In the data rows, 128 means zero.
Some points, each followed by its number:
[154 138 118  99 104 141 134  89 116 122 158 162 135 121  55  69 140 146
 196 131 160 104 142  82 100 134 116  89 168 124] 0
[136 149 139 132 156  78 117  71 124 130 203 152  84 177  96  39 110 144
 126 126 114 171 142 148 144 100 124  67  84 145] 1
[153 140 164 175  97 143 125 107 118 150  89 146 171 143  78 135 163 115
 126 164 158 112  93 109 129  98 142 109  92 107] 2
[143 128 176  96 145  97  92 135 147 155 144 153 109 134  75 139 126 103
 141 170  77 144 112 154 149 130 114 102  71 148] 3
[155  72 135  81 135 149 127  98 147 127 109 121 168  95 110 125 149 121
 138 127 139  84  65 101  97 109  61 147 151 138] 4
[103 187 211 156 152 147  96 103 104 134  92 104  50 201  76 184  77  64
 104 154 223 134 134 157 184 159 224 136  53  99] 5
[144  75  93 133 141 135 129 113 155 123 167 127  81 106  92  79 129 160
 169 151 129 120 115 110  96 145 103  88 160 135] 6
[101 167 178  96 213 117 123  72 195  60 136  85  64 193 154 100  89 158
  57 132 170 155  84 176 165  57 165 145  99  90] 7
[107 129  97 112 137 117 148 118 116 122 155 117 115 138 156 102 100 143
 105 103 142 131 162 107 149 133 135 116 170 134] 8
[101 100 161  79 102 135  74  85 129 159 155 124  95  67  94 140 120  94
 185 139  60 122 115 146  79 171  95 135 112 174] 9
[ 82 115  75 140 130 121 123 161 105 153 131 103  92  58 184 120  89 164
 127  87 141 132 168 144 109 157 116 119 174 139] 10
[129 185 177 143 149 132 120  99 167  82 111 135 139 193 181 165 141 107
  71 127  97 141  99 194 153 105 176 174  53  93] 11
[115 140 186 122 121 107 110 177 134 155  77 152 171 140 124 204 146  99
  93 136 140 120  95 156 126 122 116 175 115 127] 12
[138 146 168  79 160 144 147 100 160  89 114 133 132 150  99 132 137 114
 130 127 170 115  90 151 121  84 134 116 113 103] 13
[103 142 178  97 130 125  96 131 167 147  85 146 124 126 135 183 143 124
  87 136 146 121  81 163 117 128 132 186 140 117] 14
[103 112 130 189 142 131 100 185 124 191  82 121 136 116 178 169 111 154
  84 117 178 132  72 154 120 110 125 159 113 108] 15
[115 120 149 143 103 191  86 118 161 141 118 138 191 124 115 100 110 183
 125 106 196 106  50  29 115 104  43 115 166  82] 16
[141  89 103 116 116  89 101 121  82 149 196 112 131 127  72  75  98  81
 169 148  99 125 137  88 131 171  74 118 149 180] 17
[106 113  71 148  76 120 174 143 111 150 107 169 168  51 207 152 183 178
 105  93  99 124 154 130  82 124 120 144 218 155] 18
[107  95 218 120 220 103 112 141 172  95 129  40  28 148  81 104  98 103
 134 205 132 163  96 172 124 104 125 107  62 120] 19
[ 97 137 195 119 171 150 116 158 157 119  60  87  70  96 131 181 104 114
 133 159 155 132 106 184 121 135 155 139  70 103] 20
[128  67  90 132 139 128 126 156 141 162 107 122 128  92 154 152 123 137
 110 119 134  90 101 124 107 140  90 166 180 152] 21
[ 87 118 143 171 128 143 103 156 111 162 106 111  84  80 140 152  88 139
 133 116 155 138 146 123 115 141 141 114 118 119] 22
[148 133 125 141 142  92 145 144 105 142 128 117 159 145 134 111 143 104
 125 106 179 123 105 191 119 106 135 149 113 134] 23
[141 108 110 159 118 128 120 139 124 145 121 126 137 129 154 153 141 126
 120 137 115 128 111 133 127 137 133 156 118 138] 24
[120 154  57  53 143 142 155 152  99  75 156 118 141  82 166  79  67 162
 176  45 136  91 205 139 129 174  96  98 189 124] 25
[109 124 167 128 140 174 141 126 119 120  55 138 131 128 144 173 146 114
 108 126 182 115 111 115  95  94 148 129  94  99] 26
[111 144  72 168 128 143 158 181 140 114 122 107 156 118 203 104  95 216
 105  85 184 133 135 102 124 107 140 120 203  72] 27
[ 84 161 152  94 137 138 107  83 148  98 123 143  65 126 186 154 126 119
  92  77  82 164 144 198 114 131 144 149  88 136] 28
[110 124 189 159 102 139 107 138 120 131  99  94 130 109 124 165 135  91
 144 149 130 132 119 120  83 138 155 155 104 111] 29
[110 184 167 134 146 172 116 128 148  96  86 113 118 153 138 158  91 132
 117 108 202 126 104 161 125 116 163 136  94  63] 30
[115 125 149 145 135 121  78 138 166 184 152 138 115 126 104 115  79 162
  93 132 121 134  93 108 159 117  91 128 141 127] 31
[ 92 209 176 131 160 126 180  69 146  90 102 151 119 159 158  98 150 168
  68  98 234 157 115 195 123  37 185 116 131  83] 32
[124 216 126  73 196 144 130  93 152 105 116 169  46 126 167 157  81 127
  82  68  67 135 175 255 225 123 186 125  33 157] 33
[150 174  95 145 129 130 180 158 103 116 128 131 204 149 147 107  98 149
 118 113 180 115 152  97 177 103 157 121 157  88] 34
[114 158  65  66 136 160 137 161 113  75 147 119 123  82 169 112  67 150
 182  49 127 102 201 149 126 189  90 116 177 121] 35
[ 91 126 201 171 169 162 140 188 120 102  43  69 116 170 165 200 108  91
  86 164 201 143 112 120 138 108 176 138  54  77] 36
[144 122  44 115 110 136 114 197  77 182 117 141 232  79 154 134  70 144
 160  37 180  63 131 110 140 183  64 190 212 138] 37
[157  90 128 141 100 103 106  63 136 199 183 142 197 163  83  45 152 161
  91 153 112 117  56  59 151  79  58 145 181 156] 38
[143  99 173 154 170 144 145 107 191 110  86 121 147 174 154 151 184 147
  69 164 144 132  37 142 117  61 140 163  85  92] 39
[125  82 164 208 195  65 140 204  92 135 166  51  39 138  61  66 120  96
 188 215 131 177 175 148 105 126 148  65  84 153] 40
[131  73 140 134 161 107 148 142 104 139 125 102 103 140  97 107 150  95
 135 152 206 131 108 125  96 113 126 109 128 141] 41
[172  77 123 150 100  78 101 169  87 215 201 168 150 122   6  61 149  91
 203 195  25 127 151  72 112 177  92  95 128 196] 42
[141 145 120  72 101 131 121  93 176 126 135 161 155 119 118 120 142 159
 138 131 112  98  99 141 131 147 107 152 173 126] 43
[149  93 124 153  64 148 122 114 118 153 118 156 165 112  85 140 192 119
 160 151 136  98 119  69  80 149 119 162 176 131] 44
[155  97 163 164 157 108 133 129 133 155 104 120  86 139  87 144 146 100
 112 199 108 144  91 146 150 112 146  84  50 152] 45
[131 117 150 123 131 176 104  75 143 101 121 112 136 139 136 136 106 113
  98 138  91 132 102  62 150  99 118 104  86 107] 46
[117 118 164 134 134 189 146 128 122 121  50 148 138 130 141 189 143 113
 105 124 174 106 104 114  95  92 150 128 103  99] 47
[145  61 128 152 124 141 143 133 139 134  90 112 153  98 137 129 191 139
 141 146 166 109  66 112  42  89  94 147 145 125] 48
[182 130 104 150 106 107 131 103 125 169 178 169 191 171  71  71 121 147
 114 144 134 112 102  53 198 116 103  96 151 135] 49
[133 115 100 118 121 127 136 106  85 124 132  91  91  90 123 131  90  85
 140 145  76 135 189  97 167 150 142 107 113 166] 50
[143 157  58 141  85 147 125 161 132 169 110 179 219 108 168 164 102 179
 103  67 177  66 104 125 168 159 110 180 208 108] 51
[126 160 105  82 125 126 120  89 119 102 168 110 110 117 142 106  72 112
 107 121  58 130 182  94 193 136 130 110 141 145] 52
[168 113  74 181 109 141  91 141 152 162 147 169 135 156  87 127 135 147
 150 114 163 112  94 107 138 180  98 128 132 111] 53
[134  82  86 148  91 168  94 166 141 149  95  99 120  76 158 173 116 136
 149 138  99 104 116  75  97 182 118 166 151 121] 54
[123 152 158 107 132 109 117 145 125 147  88  97 156 125 140 176  73 107
  88 152 160 108  97 156 196 128 142 170 138 119] 55
[127 126 127  97 177 112 111 107 180 136 132  82  68 151 108 119  56 164
  82 169 170 117  75 123 200 119 148 159 170 114] 56
[123 120 175 177 151 110 128 184  91 146 125 106 119 163  85 130 109  89
 132 172 147 144 138 114 147 116 132  67  59 129] 57
[118 117 127 117 180  93 163 197 144 171 131 104 121 110 101 108  93 168
 137 151 172 119 109 156 169 121 112  93 173 139] 58
[133 129 181 124 136 129  80 152 172 137 156 160  79 200  18 130 150 112
 168 174 112 140 108 126 107 171 134 119  94 114] 59
[126  70  57 132 105 103 143 130 131 128 168 123 110  93 146  92 170 153
 155 100  91 136 141 135  76 159  87 151 184 169] 60
[125 194 111 121 137 147 170  85 111 102  86 149 132 108 164 136 109 148
  91  81 217 108 153 161 165  89 191 136 155 101] 61
[155 136 127 119 154  98 169  55 149  92 136 138 133 177 148  91 197 136
  82 115 158 128 111 184 119  72 156 182 146 132] 62
Which five points above are nearest to each new point? Their numbers follow each, smallest number first.
[125 144 170 186  92 161 117 141 120 139  76 133 152 122 141 184 136 104
 118 148 100 135 127 109 121 112 168 128  60 106] ~ 2 24 26 29 47
[119 130 152 136 133 119  87 146 171 173 164 130 132 141  92 110  81 161
 103 146 104 128  93  94 168 114  86 135 147 122] ~ 3 24 31 43 56
[119 151  82 154 106 118 144  83  84 136 153 106 164 102 174  86  97 135
  96  64 158 115 151 118 147 108 136 159 175 138] ~ 8 10 23 34 61
[138  93 174 166 169 135 138 128 199 115  93 117 146 188 150 165 189 146
  68 158 151 138  35 136 108  68 130 162  93  92] ~ 13 14 26 39 47
[122 131 199 189 140 164 129 187 151 121  48  79 136 158 122 207 135 106
 118 194 159 125  95 111 115 102 188 160  70  65] ~ 20 26 29 36 47
[208 142 131  67 100 126 160  75 138  93 162 179 216 127  50  38 196 130
 199 154  89 108 124  71 112 105  96  86 143 136] ~ 0 4 43 44 49
[156 151 175 130 111 148 119 106 135 118 111 195 131 163  62 140 223  98
 157 152 117 131 122 142  82 109 148  97  69 126] ~ 2 3 13 45 59
[123  88 101 156 100  98 147 159 100 140 180 122 152 143 130  97 161 121
 139 122  69 149 172  95 101 140  93 137 164 160] ~ 6 8 17 24 60
[138 145 124 135 170  62 147 217 120 176 193 145 158 115  96  53 103 175
 137 131  83 138 165 136 178 109 112  96 161 154] ~ 8 17 31 49 58
[118 131 184  92 189 132 134 119 157  88 106 145 104 129 144 139 170 112
 120 109  68 151 116 211 103  83 129 112  40 135] ~ 3 11 13 20 28
[139 162 136  87 158 115 150 104 125  79 152 130  86 143 126  91 118 123
 142 130  91 155 168 150 145 109 161  67  66 122] ~ 1 3 13 50 52
[153 143 125 119 100 134 145 148 109 111 118 129 186 137 112 142 127 108
 161 138 129 107 136  97 138 146 136 131 135 113] ~ 2 24 29 34 44
[155  57  75 167 110  88 171 189 116 140 162 145 156 153 127 115 208 133
 156 157  98 144 142  96  83 154 107 115 162 153] ~ 6 21 24 44 60
[132 118 139 176 110 146 103 117 141 145 131 133 103 126 114 131 124 144
 120 156 120 144 124  97 126 128 141 119 111 115] ~ 22 24 29 31 46
[132 109 164 170 156  84 149 113 117 131 131  92  94 177 123 122 149  89
  91 176 139 161 119 141 147  94 166 118  75 136] ~ 23 24 41 45 57
[108  93 157  89 116 136 133 109 134  88  98 127  84 118 137 161 187 104
 149 139 112 155 128 147  45 142 139 131 111 135] ~ 13 24 26 28 29
[123 138 104 137 165  73 134 214 127 174 191 137 126 105 111  70  83 174
 129 114  85 142 170 148 180 130 108  89 166 155] ~ 8 10 31 52 58
[135  54  62 129 109 101 148 113 120 137 169 132 107  90 145  73 188 144
 163 115  77 146 146 135  61 155  93 135 180 179] ~ 6 17 18 21 60
[150 118 118 141  73 102 115 143  80 138 197 147 191 152  52  75 148  95
 193 147 114 127 147  56 108 171  89 107 157 150] ~ 0 17 42 44 49
[159  59 102 167 148 161 159  94 156  92 124 136 146  95 181  64 205 200
 142 106 124 138 103 103  38  49  89  94 108 115] ~ 4 6 24 48 60
[112 117 135 115 182 130 113 138 144 162 108 103  67 126 104 131  64 139
  97 146 203 126  80 143 177 125 125 107 127 118] ~ 22 31 55 56 58
[107 129 152 118 211 124 122 218 183  84 101  94  79 131 170 144 115 154
 141 130 115 157 111 235 111 126 128 116  69  95] ~ 13 19 20 28 30
[112 199 187 121 141 152 122 135 134 103  94 136 141 184 126 180 113 103
 117 123 181 136 123 153 150 127 164 134  74  85] ~ 11 13 26 30 47
[100 175 159 116 143 171  88 154 174 113  81 164 106 155 152 197 100 155
 107  84 174 132 106 173 122 133 153 137  97  65] ~ 14 20 26 30 47
[150 114 110 175 122 143 119  99 106 146 100 106 100 114 150 143 123 105
 127 122 127 121 125 143 132 136 172 142  70 139] ~ 22 23 24 29 50
[126 165 115 110 126 128 101 106 124 137 151 129  93 148 118 136  87 110
 129  96 178 122 134 154 164 181 146 154 140 132] ~ 8 22 23 24 55
[ 88 136 127 178 158 106 156 167 139 117 109 110  93 141 220 160 122 161
  51 125 133 169 128 169 135  76 175 127 113 106] ~ 11 15 22 24 28
[144  92 141 115 155 149 137 121 164 105 112 137 194 174 103  95 127 186
  94 141 177 110  47  36 141  61  58  99 157  92] ~ 4 16 38 46 49
[ 83 115 188 197 148 157 134 201  99 123  40  65 125 156 157 227 110  69
 102 165 229 129 116 118 111 124 181 151  77  77] ~ 20 26 29 36 47
[114 120 133 171 118 106 112 165 124 167 120 151 127 132 143 150 137 141
  99 141 111 155 122 131 129 116 133 136 118 134] ~ 12 15 22 24 31
[132 159 114 153 137 124 176 181 127  87 116 142 157 149 145 123 153 141
 137 131 133 136 161 135 118  94 161 115 128  96] ~ 8 23 24 26 34
[119 106 151 150 120 104 113 153 159 163 129  89 127 116 123 154 117 137
  91 190  74 121 112 105 142 129 154 185 164 139] ~ 21 24 29 31 55
[ 81 140 156 124 194 136 167 150 149  56  96  90  58 116 234 170 127 161
  87 132  90 171 162 203 100  86 189 119  76 103] ~ 7 11 20 28 30
[144  84  61 176  97 111 143  98  80 174 151 143 143  53 146  77 173 147
 160  91 154 116 152 136  74 134 122 143 180 171] ~ 10 18 21 44 60
[ 69 137 165 170  80 126  97  73 137 182 118 141 110 115 156 174 127 151
  57 136 122 135  83 136 128 110 120 171 175 142] ~ 12 14 15 24 31
[112 117 133 134 119 143 133  99 126 126 110 141 109  94 136 118 151 142
 119 125 120 132 146 119  95  96 145 126 133 137] ~ 8 22 24 26 29
[167 107 154 121 139 125 129 132 146 117 101 102 133 160  94 155 134 101
 128 196 113 122 101  99 165 130 155 129  75 112] ~ 2 3 24 45 46
[185  72 134  93 118 152 147 116 142 142 104 209 201  98  63  94 219 146
 170 150 101 115  74  45  90  92  48  54 116 134] ~ 0 2 4 44 48
[143 113  99 100 155  86 116 122  97 138 140  69 112  73 156 112  96  65
 139 120  71 115 146 208 149 158 123 185 107 193] ~ 9 23 24 50 52
[119 148 189 166 140 133 127 173  92 137 121 119 138 166  87 138 103  90
 140 155 142 138 143 111 154 115 137  67  53 118] ~ 2 3 29 45 57
[149  92 121  95 103  94 111 161 128 155 146 118 133  82  65 124 133 104
 188 183  84 105 124 123 133 174  90 129 177 163] ~ 3 6 9 17 43
[120 120 164 141 110  96  93 128 122 222 133 131 155  88  94 125 103 142
 110 153 130 113  86 122 139 110 112 150 159 152] ~ 14 21 24 31 55
[151  75  51 171 106 103 154  98  85 156 166 133 135  63 152  73 181 134
 162  87 148 119 152 149  71 136 111 147 184 178] ~ 6 10 18 21 60
[ 92 122 196 181 175 176 149 202 112  93  36  59 103 165 154 223 101  73
  96 166 213 132 128 125 133 117 188 146  64  71] ~ 20 26 30 36 47
[164 113 152 102 128 107  98 105 152 150 158 152 133 140  83 117 140 110
 140 160  72 135 108 134 145 132 106 120  83 155] ~ 3 24 43 45 59
[113 135 169 115 119 137 120 105  83 103 119  99  85 154  84 149 115  51
 158 134 166 132 164 119 117 172 155 127 101 140] ~ 22 29 41 50 57
[126 175 107  99 165 115 122 133 139 107 152 118 154 132 172 102  81 142
 100  56 136 118 135 172 166 121 110 146 127 112] ~ 8 23 34 52 61
[172 112  72  78 122  79 129  90 102 148 224 160 151 160  60  59 133  88
 130 133   3 106 150 104 177 152  60 133 153 216] ~ 17 42 49 50 52
[120 143 187 109 113 104 105 166 124 156  86 154 163 130 123 200 157  85
 109 142 134 118 103 175 116 138 125 177 123 140] ~ 12 14 24 29 55
[123 172 121 144 114 134 139  80  81  91 159 116 144 137 141  89 110 119
 162  96 150 127 171 150 107 122 141  97 110 113] ~ 0 8 23 24 34
[147  46 103 165 135 122 166 172 133  93 123 111 120 170 134 126 244 109
 162 152 134 157 110 135  22 128 121 139 128 129] ~ 24 41 44 48 60
[149 155  56 148  79 150 117 141 128 173 103 162 222  99 171 169 100 170
 111  75 181  68 100 113 166 168 107 196 217 102] ~ 21 27 34 37 51
[188 202  86 117  92 111 118  84  78 163 159 186 190 153 100 131 113  71
 129 102  74  84 176 135 229 151 158 166 107 173] ~ 24 43 49 50 52
[156  79 127 153 100 106 123  71 141 183 173 144 192 171  83  60 152 159
  82 156 111 108  65  47 151  80  59 141 182 154] ~ 4 16 31 38 49
[103 144 124 160 124 135 116 117 109 161 120 146  74  95 129 137  70 145
  98 130 119 141 164 119 181 124 152  75 115 139] ~ 8 22 31 50 52
[144  60 139 155 139 150 142 129 151 120  95 117 142 111 126 127 194 139
 144 155 173 113  60 122  40  85  89 135 134 116] ~ 4 26 41 47 48
[111 104  86 139 102 105 113 119 108 157 170  90 133 109 147 109  68 145
 112 138 111 121 151  72 167 180 112 150 202 150] ~ 8 10 17 50 52
[149 114 118  44 121  99  90 145 177 153 178 133 131 129  84 125  94 122
 147 139  73  89  97 144 177 182  58 161 174 160] ~ 3 9 17 31 43
[123 161 105  94 117 177 136 194 129  90  99 152 130 124 131 164 109 132
 189  96 161 115 165 139 122 193 129  95 122  95] ~ 22 24 25 30 35
[113 108 135 147 114  88 128 153 152 164 140  85 129 113 135 143 119 131
  82 187  61 129 119 113 153 123 155 186 179 149] ~ 8 21 24 31 55
[149 103 162 169  70 139 119  77 104 158 127 159 187 109  81 125 214  93
 151 151 112 114 107  98  70 115 118 146 126 153] ~ 2 24 29 44 48
[101 114 118  99 163 101 142 124 128  97 136 103  59 137 156 132 118 107
 116 107 169 144 142 186 109 150 138 139 141 137] ~ 8 23 24 28 41
[177  80  70 145  85  88 143  63  91 179 182 173 170  62 104  54 205 137
 161 124  47 133 138 121  94 134  94 128 170 210] ~ 6 17 42 44 60
[105 153 113 127 146 113 138 100 110 121 162 103 114  97 168  81  71 167
 105  97 121 142 148 136 166 102 123  93 146 136] ~ 8 10 31 50 52
[154 119 108 112 145 105 183 116 121  79 179 150 122 174  61  41 194 142
 180 145 162 139 152 107  81 115 126  73 157 127] ~ 0 1 6 8 41
[138 134 135 167 145 130 102 174 164 124 113  81 156 170 113 133  71 151
 130 155 240 115  51 115 157 131 132 135 138  48] ~ 15 30 55 56 58
[145 126 110  73 101 111 125  86  92  98 185 122 144 118  83  90 111  78
 172 131 118 105 148 119 128 167  94 133 175 158] ~ 0 17 43 50 52
[142 128 117 112 147 103 182 129 123  90 164 153 117 168  75  60 186 137
 165 138 169 138 154 126  87 120 132  77 154 126] ~ 0 6 8 13 41
[150  32 136 101 126 142 111  78 177 149 139 102 136 105  67  85 155 131
 138 172  95 101  44  65  92 111  34 136 153 149] ~ 4 6 38 44 48
[ 90 204 139  86 147 160 100 141 146 113  82 113 119 129 193 196  34 148
  85  56 203 102 119 185 178 146 157 168 122  78] ~ 14 20 30 55 61
[132  80  96  89 115  88 189  53 126 120 186 137 109 106  98  38 218 146
 153 124 137 135 135 139  69 122  92 136 224 187] ~ 0 6 43 60 62
[125 100 120 145 130 135 139 108 144 109 100  76 111 144 165 160 157 134
 101 133 183 134  95 137 101 130 160 190 138 105] ~ 14 24 26 29 47
[124 191 138 119 173 173 120 121 138 104  98 133  90 118 144 139  39 157
 124 116 154 123 145 145 209 105 168  58  55  83] ~ 20 22 30 46 61
[161 108 157 114 137 115 122 124 145 119 105  91 124 160  93 145 132  91
 126 197 113 128  93 107 166 132 151 130  77 117] ~ 2 3 24 45 46
[168 175 108  81 112 129 131 118 125 106 155 181 161 153 106 128 138  98
 154 100 103 107 157 141 163 147 129 112 114 137] ~ 0 8 24 43 52
[120 142 181 192  93 162 100 147 124 143  92 138 130 121 128 183 137 101
 122 160  77 148 137 115 126 118 159 121  56 113] ~ 2 22 24 29 45
[163 120 116 138 105 108 132 117 105 134 149 139 189 144 128 122 155  99
 125 133 101 113 122 104 139 121 114 155 123 152] ~ 2 23 24 43 44
[111 123 149 113 211 133 127 220 185  79 106  88  79 123 177 155 114 150
 152 128 107 147 111 234 105 140 126 118  81  95] ~ 19 20 22 28 30
[122  95 124 155  94 116 104 144 162 175 142 156 153 133 127 136 168 154
 117 149  50 131  98 125  94 143  95 171 152 150] ~ 21 24 43 44 60
[ 98 121 193 176 163 169 141 186 108 107  41  64 128 164 152 220 103  71
  98 163 194 124 126 112 133 118 185 147  68  82] ~ 20 26 30 36 47
[125 153  89 151 104 122 154  84  83 136 142 110 162 113 171  84 110 141
  97  70 174 119 146 121 134 102 146 163 172 135] ~ 8 23 27 34 61
[125 132 189 125 110  99 101 164 133 157  93 159 172 134 118 186 161 100
 101 149 129 128  91 157 123 116 116 176 122 131] ~ 12 14 24 29 55
[111 112  90 126 146 100 149 143 141 136 147 124 113 119 164 115 118 149
 101 112 132 132 137 160 131 113 106 136 182 143] ~ 8 10 21 24 60
[123 198 132 162 110 151 129 139  86 116 128 182 159 157 119  99 128 152
 166  89 175 138 176 124 102 104 152  69  98  81] ~ 0 2 23 30 34
[138 119 104 101  96 153  83 128 148 143 149 156 174 131 120 138 140 126
 149  91  67 106 104 107 113 170  82 168 147 136] ~ 4 24 43 44 53
[118  97  74 171 121  85 176 109  98 134 153  89 137 111 181  63 141 166
 106 117 182 144 138 127 111 103 137 136 198 131] ~ 8 10 23 27 60
[114 173 200 124 122 116  80 143 139 131 157 154 112 190  58 137 112  99
 148 150 154 153 118 134 138 150 125 101  96 107] ~ 2 3 13 57 59
[145 116 123 127  67 105 106 124  88 146 197 150 176 148  51  82 154  89
 186 147 100 122 151  66 117 173  92 120 157 160] ~ 0 17 42 44 49
[142 118 156  88 169 129 119  73 133  92 134  91  64 154 100 123 122  48
 125 146 126 129 125 155 127 127 150 151  86 147] ~ 3 13 41 45 50
[110  94 161 114 167 100  98 143 152 179 133 109  78 120 103 137  87 129
  94 154 158 121  83 141 160 125  86 120 139 146] ~ 3 31 41 56 58
[114 108 126 185 125 132  92 178 129 199  91 132 140 114 163 177 112 150
  97 111 159 126  77 147 117 121 116 162 128 117] ~ 12 15 21 22 24
[ 84  67 137 187 185 123 167 188 130 169  62  40  95  97 166 155 103 187
  95 165 215 126  84 121 118  74 142 132 161 111] ~ 15 21 22 41 58
[171 148 161 131  93 131 105 123 104 155 120 156 195 142  40 111 123  87
 174 168 148  93 109  84 158 136 123  99 110 120] ~ 0 2 44 49 53
[ 98 167 192  59 187  90 106 150 146 137 119 102 110 170  79 105  45 163
 108 157 213 124  85 129 165 113 167 116 135  86] ~ 13 30 55 56 58
[132 115 141 125 122  84 155 157 146 143 135 176 144 138 119 133 189 139
 108 161  93 145 122 146 114 108 123 128 157 149] ~ 3 12 23 24 43
[187  81 104 156  82 102 145  82  73 148 151 133 168 137  66 106 210  69
 158 163 110 118 130  87 108 129 119 137 141 185] ~ 0 2 17 24 44
[148 122 147 124 141 123 120 167 132 128 122 107 169 153 106 147  99 110
 138 154 117 120 105 112 157 140 121 126  99 108] ~ 3 24 29 55 57
[154 135 169 163  99 135 121  93 139 148 106 147 151 144  80 121 171 132
 124 173 144 126  86 122 127 100 139 117  95 119] ~ 2 13 24 29 45
[131 122 105 126 117 157 140 135 110  91 115 146 125 102 139 129 169 124
 173  99 119 129 164 126  78 128 137 110 116 127] ~ 8 22 24 26 29
[113 104 136 129 114 128 153  80 121  96 122 121  97  93 156 126 187 122
 132 126  80 149 162 136  77 103 150 139 125 159] ~ 24 28 29 50 60
[126 126 158 134 101  98  97 128 124 217 135 144 158  94  87 112 109 153
 123 151 147 118  88 115 132 115 115 137 165 143] ~ 2 21 24 31 43
[159 110  97 193  47 114 139 146  93 191 133 179 201 111  88 126 177 147
 166 150 143 107 131  80 116 154 118 123 178 141] ~ 2 24 44 49 53
[ 88  98 163 140 137 119  81 167 111 162 107 113  52 110 114 195 111  84
 130 132 147 150 128 163 103 178 119 133 107 150] ~ 14 20 22 24 29
[162 119 102 180  62 118 136 152 104 184 134 189 196 124  88 118 175 147
 161 147 138 110 123  81 114 146 118 116 170 141] ~ 0 2 44 49 53
[124 105  97 140  99 120 153 127  55 121 127  95 105  82 157 121 147  69
 163 107 129 135 207 121  88 161 155 129 133 163] ~ 8 10 22 24 50
[ 94 138  76 118 158 135 133 216 133 110 129  89  77  98 184 157  53 161
 130 113 115 127 190 135 167 180 134 114 161 109] ~ 8 10 22 25 35
[ 89 146 147  91 131 129 103 102 140 104 113 143  76 118 186 164 118 123
  94  87  70 158 147 192 120 137 134 161 102 144] ~ 8 11 14 24 28
[103 133 107 106 185 134 146 150 170  89 127 119 111 151 206 141 125 157
  79  81  85 147 135 175 132 100 129 148 110 119] ~ 8 11 23 24 28
[157 115 146 106 136 106 101 126 154 148 152 153 116 135  87 133 126 115
 144 158  72 139 106 140 145 139 106 115  87 150] ~ 3 24 31 45 59
[113  98 150 111 168 102  93 137 153 176 140 105  76 111  94 128  72 133
  97 161 141 122  81 127 174 130  92 117 141 145] ~ 3 31 55 56 58
[128 122 145 150 118  99 106 150 119 213 133 130 170  96 101 119 113 152
 113 148 137 118  89 110 138 111 106 131 161 144] ~ 2 21 24 31 58
[132 214 103  77 185 134 125 109 131 123 120 174  59 112 170 157  76 127
  91  56  66 133 190 250 226 133 183 136  53 165] ~ 11 28 33 52 61
[125  63  85 118 131 126 134 142 133 161 120 125 132  84 163 152 131 141
 108 120 118  93 108 124 111 135  87 166 184 163] ~ 4 21 24 54 60
[162 132 122 100 123 124 156 151 122 115 170 170 180 153  80  94 157 113
 164 116 113 110 147  88 130 139  84 111 148 149] ~ 0 17 43 44 49
[176 123  81 178 104 141  86 127 137 169 156 179 133 157  85 122 131 143
 154 107 154 119 112 104 135 181 112 124 129 120] ~ 24 31 44 49 53
[144 209 134  92 124 127 109 142 142  85 114 123 153 171 141 169  61 129
 126  82 218 109 111 168 185 140 174 135 125  60] ~ 13 30 34 55 61
[135 108 154 133 137 173 118  91 148 105 111 112 132 139 125 141 119 116
  96 141 118 129  98  62 149  94 119 112  84 106] ~ 2 13 26 46 47
[185 115 144 100 158 102 166 159 135  75 163 124 176 173  92  73 173  87
 157 181  63 138 126 109 129  89 107  84  91 135] ~ 3 13 45 46 57
[119 198 128 168 109 152 131 150  91 119 125 166 156 163 125 113 121 140
 157  93 177 140 173 128 111 110 151  77 100  82] ~ 2 22 23 30 34
[ 87 155 145  76 136 117 109  95 149  98 136 122  76 121 182 135 123 123
  92 100  71 165 143 195 129 132 129 155  99 141] ~ 11 14 24 28 52
[133  70  86 168  91 164 106 167 139 147 106  89 107  79 151 177 122 130
 160 147 100 107 123  83  84 183 122 156 151 124] ~ 21 22 24 29 54
[120 174 166 106 142 122 124 143 132 143  90 112 160 126 143 178  66 127
  90 140 168 111 103 151 190 124 146 151 125 105] ~ 12 14 24 30 55
[144 125 117 119 149  84 145 130  99 149 143 125 143 135 114 110 128  95
 134 109 168 120 120 179 133 123 123 140 131 155] ~ 8 23 24 41 58
[141 109 134 146 105  98 128 151 127 134 144 124 149 128 107 128 151 121
 151 163 111 139 116 117 104 140 121 122 128 133] ~ 2 24 29 41 44
[147  83 112 117 102  90  97 121  76 150 190 115 137 117  67  88 114  64
 180 151  98 116 140  94 121 177  75 127 154 190] ~ 6 9 17 42 50
[132 148  88 178 143 124 212 138 147 104 100 140 165  99 248 130 161 223
  71 114 116 141 122 190 129  61 169  93 145  99] ~ 18 24 27 34 61
[104 123 155 113 125 110 133 141 124  99 142 100  95 131 105 118 134 125
 164 149 170 156 131 130  84 157 126 125 159 119] ~ 6 8 22 29 41
[101 122 174 115 101 171  77  97 139 125 104 139  74 147 110 188 159  92
 128 141  85 149 131 118 104 173 138 169  80 137] ~ 9 14 24 28 29
[125 188 125 123 134 150 167  75 110 105  80 150 125 116 164 134 120 142
  91  78 222 117 147 169 156  85 187 136 154 108] ~ 26 30 32 34 61
[155 148 154  89 115 110  85 114 124 174 149 180 179 134  64 108 124 104
 145 137  86 122 107 103 160 133 101 115  98 152] ~ 3 17 31 43 49
[138 137 110 113 148 114 169  83 142  99 108 137 110 129 161 124 174 142
 106 104 186 127 119 190 109  98 158 151 142 128] ~ 13 23 24 61 62
[115 163 161 118 139 109 129 154 128 153  95 101 151 128 148 178  68 118
  88 149 171 116 103 167 199 129 139 152 142 117] ~ 12 14 15 30 55
[155 107  88 184  54 125 140 152  94 182 133 175 192 107  93 126 179 138
 170 145 145 108 141  77 109 160 114 117 180 138] ~ 0 2 24 44 53
[153 139 128 103 160  89 169  58 153  90 144 138 138 177 131  84 196 140
  93 120 155 120 106 178 117  77 154 179 147 138] ~ 13 23 39 43 62
[ 88 119 169  92 180 107 122 110 116 103 163  71  54 132  93  79  75 107
 149 151 136 153 149 141 124 133 119 105 111 136] ~ 1 8 19 41 50
[145 111 182 159 159 152 139 108 193 108  74 127 173 184 153 154 200 155
  74 164 144 134  28 125 102  63 151 163  72  82] ~ 2 11 26 39 47
[138 164 196  88 132 153  88 138 152 128  90 176 123 122  80 183 146  91
 147 141  77 123 114 166 128 132 120 135  67 131] ~ 3 12 13 14 29
[123 157 130  70 151 138 106 156 150 114 129 114 135 115 157 163  42 135
 103 104  59 107 146 117 214 140 112 133 109 120] ~ 8 31 46 52 55
